Each path is a new rotation, seen through one point. The rows after it are directions, each followed by how far the rotation turns it, in deg/step (0 if it stays put).
Each turn is a multiple of 5 degrees from 10 to 175, or 0.
Each row of a path follows its step; steps can be skipped.
Path 1:
step 0: [  6  -6   0   5  -6 -18 -12  -7  16 -13 -38  12  -6   6 -12  10 -13  57
 -29 -20  36   5 -18 -35  17   5 -10 -17 -15 -22 -27  32 -14 -21  24  23
 -10  12   0 -16  -2  21 -21  29  42  38 -17]
step 2: [ 25 -18 -33   5 -20  10 -15  -8  -3   6 -32  19  -6   5   7  43  -7 -19
 -15   7  10  -2 -37  -3 -50 -18  17  -4 -32 -34  -9 -13   6  -8   7  26
 -35   8   1  15   7  11  26  24 -21  36 -40]
step 3: [-15  -8 -33  11  -5  -3  10  -3 -22 -21 -29  30  27 -23  -1  20  14 -17
 -34  15  15  13 -50  -6 -27  -3  11 -14 -39  17 -16  21 -10   4  42  23
  16  14  13 -14 -25   9  29  -3 -27 -32  -9]
step 4: [ -5 -31 -24  18 -35   3   7  -2 -35   1 -43   8  31 -27  12 -42   0 -22
 -11  -2  31   4 -19   2 -21 -22 -37 -34 -20  35   0 -25  -4   2   4   0
  -7   7  44  21 -12  16 -10  19 -10  12   6]
step 6: [-22  -3   6 -21 -17  42 -17 -12  -7 -19 -13 -31 -30  12   4 -30 -25 -21
   2   9  56 -34  11 -47   4  -1  -6  10 -13  31 -14  12  -7  12  28  26
  -1   7  19  16  -8 -27  15  18 -34   4  -2]
step 8: [ -4  -8  -9  12   3  21   1 -26  30 -12 -44  11 -23  28 -28 -13   5   1
 -64  -8  24  19 -18 -30   1  31  12   1   5  29  -8  10  -8  -7  30  35
  18  25   0 -31   2  13 -13  18  23 -19  -3]
step 14: [  4 -30   1 -19  17  34  -2  -9  -4 -29  -4 -32   1 -11 -25 -42  22  -8
  -7   7  58 -17 -17  -5   8 -38 -23 -31  -3  12  -1 -36  25  29  15   0
  -5  10  39  13  -3  -2  18   8 -21  19  -2]
step 17: [ -3 -27   9  27 -26  18 -12 -24 -21  17   4  22   0   7  -9 -48   9   3
 -37   0  12 -19  -5 -42 -18   5 -12 -20   1 -14 -46  10  32 -41   4   0
 -20  29 -14   0  25  11 -13   5  32  30 -10]
step 18: [ -1  -5   1 -14 -18  -7  -2   2  38   7  -4  20  14  20 -33   7   7  14
 -68  17  23   5 -15 -28  -6   9 -11  17 -30 -18 -27 -22  -2 -14  33   8
 -27  26  -2 -29  11 -28 -10  30  22  11 -31]
step 19: [ -4 -13   5   1  -3  -5 -23  -5 -14  -8  27   9   2  34 -14 -18  16  -4
 -19  24   7   5 -27 -43 -33  -7 -10   7 -40  -7  18 -29  19 -11  30  20
 -18   8  49 -15 -15   6  35 -16 -24  21 -45]
[ 3  9 -1 -6  9 -2 -2 -6 -2  1  5  6  1 -3  0 -1  1 -9 -9 10  3 -8 -5  6
 -8  6 -3 -6  5 -3  4 -6 -6 -5 -8  8 12 10 -3 -1  8 -5  2  6  0 -1 -4]
70
[-10   0  -7   7   8  -5  -1   3   8   9   5   2   5  -8   6   6  -2   8
   3   6  -2   6 -10  -2  -4  -7   0   2   1   9   0  -3  -5   3  -4   7
  -6   3  -1   4  -2   6   3  -6   0   4 -14]
40
[  5  12   0   3  -1  -9  -9   3  -6  -7  -4   4  -4   1  -9   7   1   9
  -7   4  -8   5   3   5 -11   8  -3   6  -2  -4   5   2  12  -3   6   3
  -7   1   5   3  -7   1  -3  -1   5   4  -5]
40
[ -2   2  -4  13   1  -2   0   6  -7   4  -3  12  -7   0   4 -10   0  -2
   1  -8  -4   8  -9  -3   3   4  -7  -8   8  -1  10   6  -5  -2   7   2
   3  -4  -5   0  -2   6   4   5   4 -10   4]
85
[  5   0  -6   4   2  -3   3   3  -4  -1   2   3   8  -1   3   7  12   7
   3   5  10  -9   0   1   4  -6  -8 -14  -6  -9  -3   8   8   0   2  -2
 -12   4  -5  -2   7   0   5   5  -2  -2   1]
25
[  6 -10  -3   4   5   8   5  -4   3  -5  -4   6   4   5  -4   7  12  -7
  -3   6   0   1  -1   5  -2  -1   5  -7   1   5  14  -6   3  11   1  -3
   4  -7   7  -7  -6   7  -2  -7   3  -2  -3]
65
Path 2:
step 2: [  3  -2  15 -44   7  29   2   7 -25   6  15  -8  -6  11 -14  34  44  -4
  -4 -34   7 -20 -22  -7  -8 -22  27  18  28  14   8  32  -6  -4  10  -3
 -11  -2   0 -10  -9 -31   3  34  27  25   3]
step 5: [  3  33   9  12   5 -13 -28   0  33  20   0  16 -13 -26 -27  18 -24  30
  -2 -11  13  -3 -19   0   1  26   9   6 -29   8  -5   8  -5   1  -4   9
  22  38  -5  -5 -13  53 -25   0  30  17 -14]
step 6: [ -9  13   7  15 -19   4 -13  -7   6   6  23   6 -25  17 -12 -30 -33  17
 -15 -41   0  -9   0  30  18  -4 -38 -18 -33  -7   0   3  25  14 -13   1
   3  25  38  11 -12  16   1 -47  10 -11   0]
step 9: [-14 -44  -7   4  27  19  -9 -13  26  -8 -16  -1  14  -7  45 -13 -22  10
  -5  32  15  -6   1  -7  41   8 -10  26  10   6 -22  -2  32 -25  14  -4
 -29 -33   2   5  -2 -23  23  -2 -16 -11   3]
step 10: [-13 -17   8 -10 -18   7 -12 -39  41 -28  -6 -39   8  -8  38  18  29 -24
  -8  43  13   4  -9 -34  -2  11  -1   1  14   7 -18 -15  -9  -5  17  13
   4 -10   2   2 -36  12 -18  10  16   4   5]
step 13: [ 20   7  -3 -30 -26  35 -20  31 -29  19  13   0  -2   0 -26  14  -7  -9
  12  27 -14  -7 -17  11 -23 -25  17  10 -17  -8  13 -17 -10   8 -18 -15
  21  26 -14  28 -15 -13  -4  52 -18   3 -10]
step 15: [-33 -19  15   9   9   1 -24   3  15 -21 -24  -4   4  -9 -10 -29 -30  41
   2   0  -6   5 -19 -21   7  28  22 -22 -20 -11  12 -39   4 -14 -18   5
  -2   3  20  -7   7   2  43  -2 -12 -10  42]
step 16: [-33  12 -14 -18 -30 -23  -3 -19  12 -20 -24 -36  -4   8  12  15   6  28
  -7   1   5  18   3  -6  -9  38  11 -26 -27 -44   4 -15  13  -5   7  14
  19  27   9 -27  24  29 -17   2  -3   9  -9]
step 18: [ -8   5  -2   7 -21  10  -8   9  47  25  12 -25  16  26  15   5  34 -34
  -6 -37 -23  -3   7  23  15 -33  -9   3  -9  10 -15 -23  26   1  20 -25
 -21  -4   4   6  17 -34   9  -6 -16 -16   9]
step 19: [ 53 -23  15 -12  -5 -12 -14 -26 -11   6  -4 -14  14   5   0  20  24 -19
 -12   5  -1  -7  18  12  -7  -9   1  30   8  12   8 -40   8   9  43   0
 -20  13 -35  25  12 -23 -16  20 -27 -12 -18]
[  4   6   4 -10   0   2   1   1  -4 -15   5   1   4  -8  -1  -1  -2 -14
   0   0   4  -2  -8  -5   5  -7   2   8   7  -3 -10   2  -3   5 -11  10
   6  -5  -4  -4  -1  -3   3   0  -6   0  -1]
35
[-19   4   3  -1  -9   5  12 -10  -1  10   5  -8   1  -3   0   1   4  -2
  -5   0   5   3  -2   6   0  -3  -1 -11   3   7   0   4  -6   3   0   7
  -2   0   0  -8   0  -3  -5  -6  -6  -6  -4]
175
[  7   3  -6   6   0 -10   4  -1   2   6 -10  -8   1   3 -12  10  -2  -1
   0   3   0  -9   8  -3  -1  -1  -3  -2   5  -5  -4   0  -9   9  -4  -1
  -2  -5   4  -4   9  -5   0  -1  -9  -3  12]
10
[ -1  12   1   6   7  10   1  -3  -3   0   0   3 -12  -5 -13   0   4  -5
  -6   7  -2  -1   0   2  -6   5   4   1  12  -4  -1  -7  -4  -2  -4  -5
  -9   1   2   8  -6  -2   0   6  10  -4  -6]
40
[ -8   7  -1   1   2  -1  -4   0  -1  -1  12  -5   0   4 -11   0  -7   4
   1  -9  -2  -3   3  -2   2   7  -1  -7   1  -5   1  -1   3 -11  -7   0
  -2   6 -14   0  -4   4   1   2 -11  14   6]
35
[ -9   5  -6   1 -11  -2  -8  -8  -9  -5  -4   3 -13  -2   7  -4  -4  -4
   0   0   1  -4   5   8   9  -7   5   3  -3   3  -5  -7  -7  -3   8  -8
   0  -2   1   5   1   1   7  -1  -4   3   8]
120
[ 10   5   1   9  -4  -4  -5   3   0   1   4  -1  -1   0   0  13   6   2
   7   2   6  -1  -4  -2   7 -13   0  -4   1   6  10  -2  -2   1   4   0
  -7  -2 -10  -3 -14   7   6  -2  -3  -6  -7]
45
[  1  -3  -9  -2  -3   0  -3 -11  -1   3   5  -3   9  -8   0  14  -1  -2
   5   2  -7   1  -8   5  -4  -8   3  -1  -6  -3  -3  -7   1  -2  -8   1
  -3   6  -2   2  12   2   0  -3  15   8   0]
135
